The rows below come in pairs that one turn or mirror swaps. Which row does each named row swap with?
rolid: [-29  21  -2  20   0 -34   5 -11  18 -25  52  -5  34  18  -1 -19   9  38
 -17  29   8 -31   6  25   8]
batov: [ -6 -26   8  21  -9 -11  11  17  13 -20   0  10  19  12 -14 -20 -15  14
 -23  23  31 -30 -18 -15  14]
bubig: [-18   0  -4  -4  11 -26  32 -18  25  -2  22  -2 -18  17  -9 -23 -23   7
 -32  18  14 -32  13   3 -13]
Kiti: [ -7  14   0   7 -23   8  33   0  19 -17  37 -22  32  31   9 -28 -11   2
 -10  22  32 -36   1 -22  22]
revo: [-22   6   4 -12  -8 -30   8  -3  21  -5  18  16  33  21 -11 -31  10  36
 -43  27  33 -30   7   7 -19]
pevem: [  4   7   6  26 -16  -2  28  -2  19 -24  35 -14  25  30   4 -30 -17 -13
   4  18  32 -35  -5 -14  17]
rivus: [ -4 -13  27  12 -14 -19   3  12  16   3  38  -5 -10  34 -12 -47 -13  25
 -22  18  -2 -15   7  18  -6]
buvus: [-31  16   8   3  -8 -24  42 -18  14  14  29 -15  22  28   1 -16  -1  32
 -11   3  11 -14  13  -8  -7]
pef: [ -3  -8 -14  16  -2   0 -10  -3   4  -7  18  10  15  45 -29 -23 -31   4
  13   6  20 -22   6 -16  21]
dip: [  7 -18 -18  -8  -6  19  15  -4  24  -8  28   0   9  48  -7 -43 -11  11
   2  37  16 -16  12  33  11]
vis: [ -1  11   9 -12   6   9   8  14  45 -37  18  -5  30  36  -2 -28   3  29
  -3  22 -10 -29  11  12 -17]
zeliv: [-12   1   4  17  -4  -1 -23   6  19  -5  43 -12  41  12 -20 -10 -20  48
 -35  27  -1 -14  17  -2 -14]
peka: [ -8  -6 -13 -14 -13 -24  -7  24  32  13  38   2  12  16 -12 -15  -1  22
 -16  15   0  16  -2  -7  18]
Vizu: [-19  25 -23 -16  -9 -14 -17   8  15   7  38  16  23  46 -27 -32   4  34
 -19  10  17 -12   0  10   0]
Sifut: [-12  -8 -23  -4 -10  14  17  -8  22   8  28  -2  31  16  -9 -23 -42  26
  -6  28  29 -39  29 -17  14]
vusez: [-31  27 -18 -17  -4 -14  -6 -10  34   3  28   5  28  44 -28 -34   4  22
 -26   2  19 -14  16  13   4]
fireb: [ -5  -5  10   4 -11 -38  15   2  16  -5  -2   4  22  14  24 -29 -27  19
  11  29   9  -5 -15   4  -2]
Sofon: [-17 -22 -22   1  -6   7  13  -9  10  11  32   4  27  11  -8  -2 -38  36
  -2  43  27 -22  12 -10  17]
vit: [-23  -4   2 -16   5   6   6 -11  20  -9  16   8  29  51 -18  12 -23   5
  21  15  21 -13  25   2 -15]
Nure: [-13  -2  13 -15 -12  10   2 -11  45 -19   8  -5  36  52  -9  -7  -6   5
   8  27  18 -10  23   9 -23]
Pibe: [  1 -20 -30   3 -12  18   5   1   6 -20  26  -7   8  40 -20 -32  -6  16
   5  43  11 -13  13  29  -5]
Lal: [-29  -6  12  -3 -10   7  -7 -21  30 -31  13  11  22  40  -2  -8   1  -2
  11   9  13 -24  24  -3 -21]
gen: [ -6  -6 -30  -1 -11  15  18  -1  17  -1  32  -6  28  13 -17 -15 -46  22
 -10  22  25 -26  24 -15  19]
ravek: [  9 -17 -16  -1 -14   7   5  -6  18 -26  18  -2  18  45 -17 -31   6   5
   1  42   6 -13   7  36  14]
gifez: [-17 -11  28  12 -15 -27  -6  -8  12   9  31   8   6  50  -6 -26 -11  19
 -19  15   0  -7  -7  28 -16]
bazu: [  0   4 -14  14 -12   3  34   9  17 -41  32 -16  43  32   0 -26 -14  14
   9  27  32 -23  -6 -12  16]
Femi: [-26  25   9  22  -1 -40   7 -10  23 -23  52  -6  41  33   7  -5  -1  34
  -9  26   8 -30   0  12  -6]
lut: [-31  11  12  19 -13 -39  18   1  14 -26  43 -13  37  19  -7 -13   4  45
 -10  13   7 -27  -7   0  -6]
bap: [-20   1   1  20  -8 -17 -25   2  26   3  41   0  46  32 -10  -4 -32  30
 -47  17   7 -17   6  -9  -6]
momud: [  9 -26  -4  12   0   4  10  -2  19 -28   3  20  29  18 -18 -27 -12   4
 -21  40  34 -30  -5 -16   4]
zin: [-27   7   1  15  -9 -15 -21  -1  25  11  46   0  46  29 -17   5 -29  34
 -34   8  16 -16   2  -6 -17]
Sebu: [-22 -25  -8   3  -9 -22  20 -20  29  -6  30   8  11   2   5  -3   9   2
   9   1   3 -23   4  -4  -9]
Vilu: [-20  -3  -8  -3   7 -14  19   1  33 -17  14  15  31   1 -13  -6  12  41
 -28  23  18 -39   9  25  -1]
migur: [-10  11  -4  -7   6   3   6  15  14 -31  43  15  36  28  18 -13   2  -5
 -21   5  21   7  15   8  -1]
sigal: [-15  11  -3   9   5 -26  11  -6  15  -8  28  12   1  11  14  -8 -24   7
  -6  51  24  -8  15  31  20]
luf: [  5  -4 -13  32  16  18  10  -1  25 -21  37  -7  45  33   0 -10  -1  16
  -6  30  11   6  -8  -5  14]
vofak: [  0 -19 -14   7  -1   0   3 -10  26 -14  23  -7  23  56   0 -32 -22  15
   7  49  27 -17  11  38 -13]
fazuk: [-16  -1 -39   1  -9  -3  18   6   4  12  24 -15  26   8  -8 -15 -42  26
 -12  20  25 -23  18  -5  18]
Zuno: [ -3   0  -4  13  29   8 -12   4  35 -11  46  18  22  25   6 -26 -12   6
 -17  41  37  -7 -10  10 -18]
kugug: [-18   8   9   0 -12   0  -3  12  26   4  42 -11  38  46 -15   4 -24  27
 -48  14  13 -18   7 -14 -13]
kes: [ -5 -29   1 -15  -4 -35  10  11  31  -8  20   3  15   1   5 -32  -9  18
  -3  25   4   7   2   4  18]
Suk: [-28  16   9  29 -13 -40  17 -15  24  -6  50 -11  25  22   2  -6   0  34
 -15  14  21 -32  -4   6 -13]
podes: [-18  11   3 -19 -12  -1   3  22  27 -28  39 -19  24  26  -6 -32  -2  34
  -2  40 -19 -30  18   3 -10]
pabu: [-36   8   4  27  -3 -26   0 -18  15 -22  45  -5  42  18   3  -2   2  37
 -19  34   4 -29  -3   8  11]
nevoz: [-10   2  -8  -5  13 -18  33 -13  19  -8  25   5 -15  16  -7 -30 -35   0
 -22  17  22  -7  11   9  -2]
mes: [ 11 -16 -26   8  -3  11   1  -6  28 -24  17  -4   9  26 -12 -39 -14   9
   5  43  13  -8   9  34  10]
pulo: [ -5  -9 -18  14  -7  -4  -5 -16   5  -4  11  18  10  46 -37 -14 -27   4
  13  12  18 -25  -8 -11   8]
sutim: [-10 -14  11  -7 -18 -25   1   9  24  -3  19   6   7   3  -3 -25  -8  26
 -10  32  -4  18   8   3  24]
Vopu: [-18   2 -13 -15   8   7  17  29   8 -35  37  14  29  32  20 -17   1   2
 -21  16  24  -3   7  15  -2]
Libin: [-10  -1   2  12  25   3 -12  -7  52  -9  50  10  18  27  -7 -22  -5  11
 -11  27  25  -8  -9  15 -31]
Zufo: [  0  -9  -8  15   2   0  -4  -7  12  -3  21  11  13  39 -35 -28 -37  -4
  15  15  15 -13  -9 -14   5]
numob: [ -2  -3 -15   1 -23   1  17  -8  13   9  16 -21  37  20  -4 -18 -48  13
  -7  29  33 -22  22 -15  -6]
pezig: [-20   7   3  22  -1   6 -20  12  20   5  42 -10  48  31 -20   3 -22  26
 -20   7  12 -29   3  -9 -22]
tob: [-26  26 -25 -17   3 -25 -11  -6  23  10  41   5  23  42 -30 -35  -5  34
 -14  16   9 -12   8  15  -9]
gute: [  6  12 -14  26   0  11  32   6  18 -35  45  -9  25  27  -1 -22 -17  10
  -4  29  32 -23  10  -2  25]
munog: [-13  -8   8   5 -21 -28   0   5   7 -13  14 -10  32  30  16 -19 -37   7
  16  47   3 -12 -12  -6 -11]
rulo: [-18  -4  17  12 -30 -20  -6   5  -3   9  30  -2   5  45  -9 -31  -7  17
 -12  15  13  -5  -3  18 -31]
nak: [-27  19 -27  -6  -8 -27 -24  -1  22  10  37   2  27  46 -25 -28   3  36
 -11   2  16 -19  10   7   1]
Nisaz: [-12 -12  -4  24   1   0 -10 -18  16  -1  13  22  19  27 -27 -25 -26  -1
   9  12  21  -8  -6 -13  25]
zavo: [-20   9  10  17  -7   1 -10  11  21  -8  34 -10  48  45 -15   6 -26  24
 -41  12   8 -13   2 -11 -12]
buvek: [-21 -12 -28  -3 -13   6  20  -4  15  15  24  -9  27   3  -8 -19 -29  40
   1  32  27 -26  12 -11  18]
ratof: [-29 -30  -2   5 -10 -23  20  -4  28  -8  28   6   7  11   7  -2   6   4
   4   4   5 -29 -14   0 -18]
furad: [ -4  13  20  10  -8   5   0   6  59  -5  43  -8   3  35  -6  -9   4  -8
  -9  23  18 -36   6   5 -15]
pige: [-14   0  35   1 -31 -24  -1  -3   1   6  24   7  12  42  -6 -33   7  15
  -4  17  13 -12  -3  24 -13]
kenap: [-14 -10  24 -20   8  -6   4   0  42 -30  14   0  42  49  -1 -13  -8   6
   0  12  17 -16  20  12 -25]
fisav: [-17  11  35   7 -20 -24  -6  -2  16   5  25   1   6  36  -8 -37  -9  16
 -15   7  12 -12   4  25 -29]
Mevil: [-29   6  -9 -11  -4 -11   9   6  27 -19  11   6  44  28 -11 -20  10  39
 -30  26  44 -39   9  15 -15]
kineg: [  6  -7  14  12  -8  -5  20  18  25 -12   5  14  37  21   3 -14 -14  -3
 -25  12  48 -22 -15  -6   1]
silem: [-18  -2  -4  -9  -9 -22  -3   9  24  -1  18  17   2  11  19 -30   2  24
  -2  14  -4   7   5 -12  25]
bodad: [-17  -5 -18 -10 -21 -24 -10   6  25 -13  25  10   9  10  14 -35   6   9
 -18  21   9  15   7   0  21]
romam: [  7   9  -4  17 -11  -4  35   3  23 -27  45 -14  21  25   2 -29 -19   6
   9  27  22 -34   1 -16  27]
Lus: [-21   4  -3  -8   0   7  -6 -14  41 -26   5   5  32  57   6  -5  -2   3
   8  10   6 -17  17  -4 -14]

kes swaps with kenap
Nisaz swaps with vusez
luf swaps with buvus
fazuk swaps with pezig
pevem swaps with rolid
bodad swaps with Lal
podes swaps with munog
buvek swaps with zavo
lut swaps with bazu
kineg swaps with Vilu
furad swaps with sigal
bap swaps with Sifut

